(in the rows, 128 means zero)
Where one turn sends some rows of the set: a few examples, then the rows asked
Zuv: [171 110 117 110 129 105  94 113 130 141 129 123 145 134 147 181 111 119
 138 131 106 124 124 135 148  89 111 110 156 113 112 110 101 127  98 141
 123 129 141 141 132 115]
todi: [175 109 127  97 143  98  97 130 131 123 103 129 161 108 132 174 126 123
 131 158 119 118  91 124 143 118 126 107 125 116 129 105 101 140 111 117
 124 125 152 124 129 138]
ladad: [150 115 128  95 142 117  96 139 116 122 112 138 139 122 163 182 136 144
 136 157 109 122 117 113 168 124 121 103 133 115 129 117 102 123 107 119
 128 129 156 136 144 124]
Fasis: [142 147 146 129  98 119  95 157 115 126 124 133 157 115 130 142 156 161
 134 151 109 130 118 149 154 114 120 143 142 104 157 117 137 121 105 113
 149 128 137 162 108  97]
sud: [177 111 116 109 120 112 109 102 142 125 113 137 136 151 143 169 107 125
 143 119 113 121 112 143 138 100 110 106 150 115 113  95 102 141 100 140
 121 131 134 137 130 102]
didop: [147 152 152 131  92 117  98 149 111 123 124 133 151 111 134 137 155 147
 136 130 109 125 114 157 149 107 114 142 123 106 161 113 138 121  96 108
 158 142 125 158 118  98]
pezed: [148 104 141 113 133 116 112 147 127 106 101 137 146 131 152 166 139 139
 124 134 125 135  87 129 139 117 107  85 114 133 117 123 105 150  96 122
 142 119 134 145 149 115]
bipa: [153 113 127 117 131 114  85 125 128 129 125 123 149 133 146 174 117 123
 119 136  93 147 110 116 159  87 100  93 121 124 112 120 122 135 100 125
 137 134 124 147 153 118]
Nis: [173 160 156 114 104 111 113 138 120 106 119 137 155 127 126 128 136 139
 112 104 109 132 100 152 143 115 117 139 123 112 159 119 140 121 102 127
 138 132 134 166  97  95]
Rafas: [182 114 125 103 141 101  99 109 131 131 116 135 156 134 122 175 115 114
 124 145 101 125  98 126 136 100 105 108 149 113 132  88 102 150 118 121
 127 140 125 135 125 127]
nusis: [151 148 135 125  90 115  88 152 119 128 131 133 162 114 130 125 130 155
 139 141 109 137 119 151 150 103 121 135 119 102 152 113 142 120 104 133
 145 135 148 149 101  92]
mikem: [144 146 135 128  93 115  82 142 119 129 123 133 152 120 131 127 139 152
 134 147 108 137 120 146 162 107 119 140 129 105 151 116 144 116 104 128
 142 124 148 158  92  94]
Gok: [157 124 122  90 137 117  96 100 125 123 115 145 123 154 148 163 104 120
 125 128  94 128 106 124 160 110  92 105 147 121 125  98 110 134 111 137
 120 126 136 139 122 113]
Fize: [159 153 139 122  96 112  90 121 121 120 113 139 146 130 128 120 136 138
 124 125 107 135 108 146 162 112 122 140 123 109 154 113 149 118 106 132
 136 122 143 160  88  89]
diluv: [153 115 134  94 140 123 117 138 120 105  98 152 132 138 161 178 142 150
 139 142 117 116  99 124 149 139 116  99 137 117 137 103  95 140 110 111
 130 135 144 139 146 114]
ridaf: [150 152 146 124  93 111  90 133 114 125 123 135 145 115 132 119 141 133
 132 122 112 127 108 156 154 103 114 139 114 114 155 113 143 120  93 128
 151 125 138 150  95  97]
gebu: [146 109 133 107 122 124 111 130 138 105 102 140 136 141 141 155 119 139
 126 125 115 131  85 140 134 111  93  89 121 135 111 108 116 158  97 126
 135 120 121 140 147 110]
sizu: [145 151 145 126  89 117  88 146 111 129 126 131 148 109 134 129 146 141
 141 133 109 126 115 156 154 104 113 139 116 108 154 114 143 119  94 119
 153 134 137 149 107  99]
Satol: [148 118 125 108 120 120  93 116 139 122 117 133 135 147 138 160 105 131
 124 126  99 143  98 131 146  97  87  93 124 125 108 106 126 150 100 129
 132 127 116 140 149 112]
Sak: [181 114 128  98 151  95  92 120 124 131 114 126 162 117 128 177 119 107
 120 150 105 126  98 120 148 102 115 113 140 116 131 105 103 138 112 121
 126 130 143 134 123 138]
vapud: [149 107 135 120 140 108  95 145 121 121 113 127 155 126 154 177 138 132
 118 139 108 142 104 112 156  99 114  88 111 129 118 130 113 137  97 121
 142 126 138 147 156 120]
rolus: [167 156 142 117  94 110  94 134 123 118 120 134 156 119 129 117 125 141
 126 118 111 138 108 151 152 108 120 136 112 108 150 117 147 116 101 137
 134 128 147 154  92  92]
lifab: [154 153 157 124  99 117 110 148 117 111 116 135 150 123 129 143 160 157
 120 128 111 127 108 149 146 124 118 147 145 107 162 116 137 125 104 104
 143 131 125 171 115  97]
zoken: [165 157 159 124 101 116 116 156 112 111 125 136 164 122 129 145 149 153
 118 117 108 130 108 151 136 116 115 140 140 105 162 118 134 126 104 113
 144 141 124 170 114  95]
Vovid: [178 109 133 106 130 108 118 136 131 111 104 132 148 119 156 188 140 138
 142 130 130 111 108 139 142 122 133 107 138 114 121 119  94 132  94 121
 124 123 148 138 153 115]
Rafim: [159 153 154 125  98 112 100 131 112 118 117 142 143 121 131 124 148 129
 124 108 113 126 101 157 152 107 111 139 116 114 162 114 141 121  94 122
 152 131 128 160  98  94]
lum: [180 108 123 106 122 112 124 118 142 108  98 144 138 140 150 172 125 137
 145 115 128 113  98 147 130 122 123 103 138 115 119  98  97 141  97 128
 123 127 138 136 143 101]
nemev: [155 154 156 129  97 113 106 141 109 115 119 139 147 119 132 137 158 141
 125 112 110 125 106 154 147 110 115 140 123 109 165 114 138 124  96 109
 155 140 121 164 112  97]
sul: [175 110 127 109 136 102 101 133 123 133 121 119 154 116 154 193 130 126
 138 139 116 121 125 131 154 104 125 110 148 114 114 126  96 120  94 127
 124 126 152 140 147 122]
sig: [159 120 129  90 135 123 118 113 126 106 102 155 123 158 149 168 122 137
 132 124 110 118  95 130 146 129 100 101 146 122 132  91 100 146 111 125
 125 133 131 142 133 107]
pek: [174 108 120  98 133 109 106 130 140 116  98 140 154 117 130 170 127 138
 144 155 122 115  87 133 131 123 119 104 128 113 133  91 102 151 114 113
 127 134 142 124 135 126]
reso: [151 122 124  94 140 113  81 118 118 134 123 135 134 133 155 172 114 126
 128 149  94 127 121 114 175 108 106 107 139 115 122 115 109 122 109 132
 121 126 151 136 129 124]
dosu: [175 113 121 103 131 110 105 117 140 119 103 142 152 134 123 172 119 133
 138 148 112 118  90 131 127 111 109 106 142 112 133  79 102 157 118 115
 128 141 128 132 134 122]
rap: [150 149 146 129  96 118  99 165 114 126 133 131 163 117 129 141 144 164
 134 138 109 129 119 152 139 109 117 136 136 101 157 117 134 122 106 117
 150 147 134 159 115  96]
sep: [166 157 154 119 101 113 110 127 123 106 109 142 146 133 125 130 148 144
 114 113 110 131 104 147 152 122 119 145 134 109 159 114 142 125 106 115
 135 124 129 170  99  93]

ladad turns into sig
sud turns into sul
nusis turns into zoken
Now find these:
ridaf turns into didop
Satol turns into vapud
todi turns into dosu
lifab turns into Fize

Where one turn sends some rows of the set: a few examples, then the rows asked
Lari: [123 142 125 150 110 140 138 125 124 151 136 153 110 138 138 138  98 137]
saled: [124 119 114 188 143 133 141 114 111 139 121 160 126 112 129 144 126 135]
nodig: [ 81  98 117 148 114 149 130 115 134 141 139 151 115 142 121 112 132 152]
Velu: [111 116 119 150 189 134 133 106 125 145 134 139 108 135 127 116 123 122]
vaz: [113 120 115 147 188 129 131 103 121 144 131 144 104 125 127 121 127 127]
Budaf: [128 129 107 189 144 149 138 109 121 150 136 151 134 118 135 130 123 134]
rus: [ 84 114 135 146 113 144 137 104 138 125 126 150 112 140 142 126 138 152]
Gomir: [ 86 105 107 139 112 133 124 100 140 131 130 148 124 125 141 116 126 150]
nokuf: [112 108 120 141 135 132 140 106 136 126 115 136 132 127 148 111 154 108]
fesu: [ 91 129 112 116 143 125 130 120 127 143 141 147 136 138 132 115 107 105]
zegob: [119 126 121 149 108 131 137 133 117 150 132 159 109 134 124 138  94 135]
rolo: [122 109 119 194 142 141 144 117 123 140 127 149 135 129 131 133 118 120]
vek: [110 112 125 150 189 127 135 106 122 138 127 144 104 131 126 123 124 122]
toler: [ 95 155 130 115 144 133 138 116 118 140 137 154 118 137 139 131 130 125]
Tomet: [121 127 122 151 109 130 135 127 130 145 132 151 119 137 139 133  87 125]
noda: [113 123 123 145 138 157 143 117 122 145 131 144 114 136 128 111 172 129]
Vef: [ 86 124 128 122 143 128 140 136 107 144 136 162 116 144 109 127 123 118]
gub: [110  95 100 139 134 129 133 119 114 141 120 151 121 116 115 109 157 124]

rolo turns into Budaf
Gomir turns into rus
Velu turns into vaz
Now find these:
noda turns into gub
zegob turns into Tomet
fesu turns into toler

Where one turn sends some rows of the set: a few examples, then the rows asked
mabu: [105 128 129 139 141 133 136 115 151 125 130 162 125 128 120 148 139 109
 129  96]
tigul: [144 145 110 107 157 148 158 128 104 130 103 149 131  93 123 130 125 130
 117 139]
nud: [144 124 142  93 156 144 145 122 106 103 139 140 138 121 137 147 126 132
 128 116]
bunat: [144 116 146 107 165 150 146 126 118  97 130 144 134 101 132 148 114 112
 133 112]
sufe: [107 147 114 141 137 148 127 118 137 136 116 167 114 126 101 128 139 134
 134  96]
Kalet: [139 128 122  98 147 125 126 137 116 130 136 141 116 139 150 128 118 122
 118 133]
soke: [148 144 115 100 158 139 163 129 101 126 108 148 135 108 133 138 130 132
 112 137]
lod: [142 135 125  98 150 171 132 121 109 118 124 140 130  91 110 123 114 139
 135 122]
soloz: [136 131 110 113 149 149 118 136 124 140 122 143 106 102 124 107 104 115
 126 137]
neliz: [107 134 126 127 134 130 136 113 142 129 137 158 127 143 124 149 147 125
 124  99]
Lutug: [146 134 125 114 169 139 166 132 112 120 105 152 133  96 134 143 123 109
 116 132]
Kipe: [110 139 126 135 141 127 137 119 134 126 126 167 120 149 121 145 147 129
 125  91]
Mino: [137 116 131 113 160 123 131 142 126 121 135 144 113 127 149 133 110 100
 122 126]
rora: [102 142 113 134 129 152 126 111 145 138 124 158 121 117 101 129 138 128
 130 104]
banot: [107 137 123 150 144 145 131 120 143 129 115 170 114 119 103 133 133 116
 135  93]
Gez: [109 146 117 132 132 139 131 117 129 135 123 165 118 143 111 134 146 140
 126  97]
nakil: [143 136 128  88 147 160 138 120 100 114 133 138 135 114 125 131 126 150
 129 122]
Nalo: [141 123 135 112 162 166 138 124 119 107 123 145 128  83 115 132 107 116
 138 116]
zon: [136 119 124 123 161 139 125 142 131 128 124 146 108 104 133 122 101  93
 129 128]
mivo: [146 138 118 113 164 147 162 131 110 125 100 152 130  86 125 135 121 115
 119 135]
luruv: [135 137 108  99 142 143 119 135 114 141 131 138 112 125 133 111 115 133
 121 139]
mafo: [101 131 122 144 141 147 131 113 154 130 124 161 121 111 105 137 133 110
 133  98]
Keki: [146 136 124 106 166 133 168 131 105 121 110 151 136 107 140 144 128 119
 114 133]
lef: [108 132 130 146 147 131 138 122 141 123 122 170 118 135 118 145 139 113
 132  90]
burat: [104 143 114 123 126 142 128 110 139 138 132 155 124 136 111 135 148 138
 124 102]

Lutug turns into tigul
zon turns into luruv
mafo turns into burat
Now find these:
Kipe turns into banot
bunat turns into lod

